In the rows, 128 means zero.
Where one turn sends some rows of the set: a few examples, then the rows asked
vuru: [116 114 112 130 115 106 147 125 172 128 119 121 153 118]
Sepi: [107 144 150 158 124 140 125 134 148 133 115 106 131 151]
mufe: [140 100 159 148 116 103 139 120 124 144 129 102 139 141]
Zokil: [149 134 141 132 127 126 173 117 156 140 103 133 127 154]
Dumel: [110 103 149 160 114 146 145 135 152 124 120  86 145 128]
tonu: [130 122 111 144 104 118 147 117 143 123 140  94 158 141]
zif: [105 102 131 135 138 144 137 113 141 167 125 126 169 144]
Zub: [134 119 149 150 121 132 121 124 112 153 101 123 147 133]
Lir: [ 90 103 142 126 113 136 130 130 164 144 108 104 133 149]
Fiza: [153 121 149 127 124 132 180 113 165 143 114 129 146 144]
Ledi: [158 115 147 140 118 116 144 119 120 145 134  92 141 134]
kan: [118 126 120 151 119 160 146 127 166 155 103  93 127 136]
bom: [127 132 166 141 107 108 153 148 135 146 120 121 151 164]
pogik: [123 104 123 136 141 127 161 134 147 191 117 105 149 138]
fumub: [113 129 120 118 143 150 163 132 131 127 142 118 151 148]
butu: [119 120 137 132 111 130 159 142 152 124 144 125 132 106]
Tulo: [111 118 154 135 145 158 162 139 146 132  99 102 128 150]
Gek: [126 151 128 126 133 121 149 153 137 144 122 115 175 154]
vikod: [144 125 140 136  92 144 161 141 147 157 104 132 130 131]
dalu: [127 120 132 137 136 122 145 132 153 193 130 109 153 124]
sel: [118  90 127 117 129 112 145 130 133 156  94 100 152 123]
vasu: [125 140 124 130 134 118 156 120 164 165 119 122 110 125]
gegol: [121 145 127 149 146 121 155 152 130 131 125 109 169 145]
Kibov: [121 116 130 113 130 104 142 124 159 121 116 123 158 112]
lonav: [127 129 143 157 157 139 179 123 151 146 113 120 167 137]

Fiza goes to Gek
Dumel goes to Lir
And these:
fumub goes to Zub
vuru goes to pogik
bom goes to tonu

Where one turn sends some rows of the set: a few examples, then the rows asked
vuk: [130 104 149 124 142 153 148 129 149 163 130 170 122 109 138 151  81 101
 125 124 151 126 107]
Supe: [162 117 129 147 140 116 121 161 129 151 117 137 114 122 138 158 126  96
 117 123 165 123 121]
Dogi: [123 149 119 108 121 130 152 113 120 178 123 146 124 129 143 157 113  83
 131 159 118 139 112]
tutug: [138 131 145 134 152 122 154 137 144 144 111 148 135  89 144 151  74  99
 111 133 142 126 129]
boz: [155 138  98 121 132  88 138 122 131 154 137 127 126 126 165 147 113 124
 112 128 150 125 104]
zuvu: [132 141 141 137 127  89 144 128 134 171 135 111 132 126 155 149 102 120
 156 145 160 123 124]
kalan: [127 167 121 117 130 111 125 125 123 168 122 119 122 112 137 173 109 157
 147 143 152 120 108]
Meru: [146 138 107 139 138  83 121 119 128 154 142 135 119 103 148 151 114 131
 115 133 143 105 110]
balo: [108 120  99 114 129 163 138 120 132 165 117 165 116 103 144 171  83 113
 120 118 156 121 118]
fas: [116 132 125 114 135 133 149 155 140 169 111 137 128  83 149 160  78 103
 160 142 134 124 131]
kigi: [139 156 113 106 133  84 132 124 146 170 133 134 129 124 158 160 120 119
 115 134 164 129  87]
tuz: [135 130 125 117 128  81 106 138 138 170 127 140 126 119 146 167 122 127
 119 131 161 129  80]
Miro: [111 139 115 103 120 152 138 145 147 154 104 167 137 108 133 152  95 134
 147 147 151 116 124]
tiru: [143 104 145 117 138 135 141 132 118 155 104 140 110 118 130 149  93 101
 140 156 159 115  78]
fafan: [130 120 136 127 134 133 129 125 147 143  96 174 127 119 136 160  86 124
 113 152 155 110 136]
Bod: [113 149 106 127 145 116 105 118 128 179 132 135 133 124 140 147 102 136
 116 123 175 129 121]
vov: [133 115 117 122 147 156 129 135 168 156 121 116 116  96 145 146 121 105
 148 138 128 120 121]
pifup: [123 152 102 146 134 123 125 141 133 152 110 129 120 108 136 170 134  99
  90 118 155 128 108]
Ran: [111 121 142 128 108 139 174 131 147 158 122 145 128 105 148 168  93  99
 138 135 122 134 105]
mel: [145 171 136 130 140 120 124 141 145 148 118 151 118 110 122 170 138 111
 121 143 167 105 111]
bobeb: [133 129 144 139 137 110 130 116 126 172 137 114 123 132 154 168  99 119
 124 121 134 152  92]
zoniz: [129 166 111  97 112 139 119 125 120 170 118 138 112 115 138 126 107 128
 139 136 146 133 133]
lib: [119 140 121 124 138 120 135 130 110 157 123 140 125  81 125 147  92  86
 153 150 165  96 109]
Dubaf: [127 139 151 136 103 121 138 113 120 156 139 124 114 107 146 131  99  92
 143 124 128 135 114]
Somi: [127 120 118 113 119 156 146 131 160 150 136 122 124  96 143 167 131  92
 151 115 153 127 100]
vok: [124 107 126 125 134 157 119 126 172 165 134 142 117 107 133 151 134 102
 139 133 139 120 122]
dozik: [137 127 150 112 122 141 138 114 130 182 126 136  90 120 138 134 103 109
 110 121 157 145  94]
rel: [144 127 127 131 134  80 102 120 133 159 131 139 115 116 152 171 112 127
 133 143 147 107  97]
kive: [152 145 130 133 121 122 131 138 136 133 103 127 121 145 153 182 130  98
 127 139 144 130  98]
Raz: [123 118  95 127 121 134 131 125  94 160 133 152 131 114 136 145 102  79
 126 123 148 130 119]
ner: [141 117 134 140 127 120 136 116 120 163 144 138 115 128 132 156 110 145
 115 115 178 122  99]
dalim: [120 123 116 109 114 153 124 134 166 160 131 139 127 108 137 165 139 102
 161 132 152 120 120]
Ridin: [114 131 123 123 114 142 101 104 115 156 120 143 102 108 133 139  93 115
 130 119 176 113 106]
rumo: [120 138 119 103 131 141 139 141 123 176 100 152 119 111 111 143 120 124
 112 158 142 132  90]
ramo: [118 143 144 110 110 116 128 139 128 173 100 108 102  96 142 140  97 114
 158 146 155 127 104]
tizit: [131 127 102 110 145 168 135 124 161 149 125 119 116  92 145 157 118 105
 140 121 152 117 107]
libi: [136 143 107 103 137 130 143 145 125 148  99 146 136  97 155 177  75 105
 125 121 157 137 133]
ris: [123 135 132 110 116 130 155 122 135 163 115 166 121 105 144 202  95  97
 108 120 158 137 115]
Larur: [115 125 141 124 100 114 148 149 141 156  95 159 132 104 133 182 106 119
 125 148 140 130 129]
bure: [143 157 115 136 148 111 126 130 140 162 110 123 108 120 159 177 116  81
 129 147 159 109 133]

zuvu goes to Bod
Ridin goes to Dubaf
And these:
Miro goes to vuk
tuz goes to rel
libi goes to ris
vok goes to vov
kive goes to mel
tiru goes to lib

Where one turn sends some rows of the set: a few examples, then the rows asked
tevut: [138 152 135 140 135 131 124  71 110 125 119 121 134 137 143 127 145 144
 114 120 130 162 146 153 159 120 145]
zesed: [148 139 149 137 124 112 131 122 155 111 122 136 136 143 151 156 137 115
 131 132 162 154 132 138 118 136 148]
Vitug: [141 142 147 126 146 145 135 131 122  89 125 116 101 138 132 131 171 137
 103 131 132 120 110 137 128 126 151]
Luvo: [155 167 121 123 150 154 128 121 130 114 115 113 112 129 150 114 148 143
  98 104 130 115 114 135 145 121 136]
dumi: [116 132 127 160 142 111 109 134 136 135 122 143 140 109 141 133 127 138
 108 135 147 157 142 152 152 147 127]
Nam: [114 139 132 106 135 115 128 158 149 153 124 132 106 152 158 114 126 140
 128 135 150 139 139 138 132 129 143]
Lodu: [128 126 133 149 130 106 103 124 127 111 114 133 135 132 140 168 129 139
 150 137 135 169 139 144 127 108 132]
Fivus: [128 135 117 123 127 123 104 164 128 111 118 124 149 156 129 124 142 138
  97  88 110 139 127 145 117 112 140]
kegir: [117 174 131 108 120 143 122 146 145 138 137 119 116 137 145 130 113 144
 140 124 112 147 134 165 131 128 129]
zufal: [103 132 104 114 131 111 123 143 126 131 130 109 149 140 130 156 133 143
 108 105 106 130 112 131 131 112 146]
Mifak: [110 138 116 146 164 129 135  75 127 133 127 138 113 133 138 128 140 143
 123 119 131 143 127 144 116 125 138]
bamid: [111 141 130 132 129 123 161 152 151 132 117 143 124 116 139 125 126 144
 114 120 100 132 138 146 110 117 140]
lokef: [144 129 135 135 140 126 125 124 112 121 140 143 161 147 124 173 134 135
 122 116 115 149 129 140 136 123 156]
naf: [154 147 128 114 156 116 127 140 127 109 117 114 136 119 123 123 150 137
 107 100 142 115 138 119 138 146 160]
tugi: [143 115 134 132 157 117 117 112 121  97 112 111 143 128 133 121 132 149
 131 138 125 140 106 138 130  89 140]
nilis: [108 149  88 102 142 126 129 139 107 124 113 112 133 148 142 120 136 150
  95 117 115 136 131 158 138 137 123]
Nagez: [151 154 161 132 137 114 136 114 110 100 135 126 110 128 161 114 146 121
 128 122 134 149 164 142 133 108 139]
noz: [119 147 123 118 115 112 108  81 119  79 130 132 129 129 142 129 149 139
 125 129 137 135 158 143 134 118 138]
pati: [134 163 128 126 142 116 119 124 112 100 130 106 114 128 165 100 141 153
 143 113  94 160 146 143 115 128 139]
dipi: [131 122 135 142 136 131 110 129 130  87 147 103 139 136 138 119 185 152
 121 100 132 152 133 147 138 135 143]
Tafa: [148 137 132 128 169 108 140 110 127 113 123 101 125 130 124 139 175 146
 132 117 105 132 119 137 127 116 153]
bop: [116 148 115 129 104 123 117 135 125 124 136 105 104 132 146 116 132 134
 150 140 123 166 124 160 117 123 117]
kovi: [128 147 106 140 105 115 102 119 133 120 103 144 130 119 144 110 110 132
 141 131 131 128 127 155 142 124 157]
kov: [130 154 145 127 129 103 122 166 142 143 116 108 132 133 146 119 156 136
 129 114 135 136 148 130 142 157 123]
bib: [130 138 120 107 149 128 109 127 121 122 132 142 102 132 136 108 142 153
 122 112 126 117 131 163 130  89 169]
dimub: [114 151 145 125 139 106 118 105 119 104 141 131 129 146 161 143 152 121
 126 142 135 130 113 164 162 137 156]
Nati: [122 144 114 159 122 112 138 125 158 107 124 133 137 111 163 154 128 123
 134 119 134 154 124 142 135 142 149]
dut: [124 135 120 113 101 111 120 134 145 126 138 118 150 136 149 117 148 138
 123 126 122 180 149 159 162 127 149]
ledib: [114 137 111 138 127 143 123 122 157 160 135 109 126 142 153 130 143 141
 129 138 130 147 107 145 116 119 134]
pozif: [132 127 104 130 127 124 131 115 134 139 113 123 122 134 145 146 125 144
 106 112 140 146 166 166 149 157 127]
penus: [ 70 136 109 124 127 118 126 143 107 113 112 128 128 134 138 133 147 138
 114 126 141 141 159 143 131 123 143]
Paze: [157 149 120 105 131 108 139 139 158 117 118 114 133 119 157 146 143 148
 116 117 162 118 117 145 124 123 146]
ribed: [144 157 132 120 134  99 132 161 107 117 136 114 127 161 143 115 150 143
 130 132 133 147 135 139 144  90 152]
maz: [141 141 131 134 131 151 102 113 150 132 118 124 105 129 140 108 151 109
 112 137 131 148 118 149 143 124 119]
zum: [144 121 107 108 130 107 136 158 109 111 109 114 135 149 144 111 147 155
 140 107 127 130 132 150 117 106 124]
Laga: [136 107 134 133 137 124 133 108 128  99  87 142 135 126 161 134 155 152
 110 109 113 129 145 155 118 126 145]
mase: [111 143 142 119 144 117 123 164 124 124 118 134 140 119 144 119 143 137
 131 113 130 147  84 148 154 123 141]
zuti: [138 161 131 131 129 121 136 110 144 126 123 148 114 127 133 145 180 155
 142 134 130 155 144 152 130 157 139]
Mazos: [120 149 134 135 153 122 112 122 110  80 126 133 134 128 137 126 143 140
 112 124 125 137 187 144 129 131 143]
Bugi: [145 152 130  93 133 133 131 136 145 109 111 130 110 156 125 140 152 169
 113  95 124 158 137 147 128 115 124]

Laga goes to mase
noz goes to Fivus
Tafa goes to Nam
And these:
kov goes to Mifak
Paze goes to maz
ledib goes to Nagez
zesed goes to Luvo
bamid goes to dimub

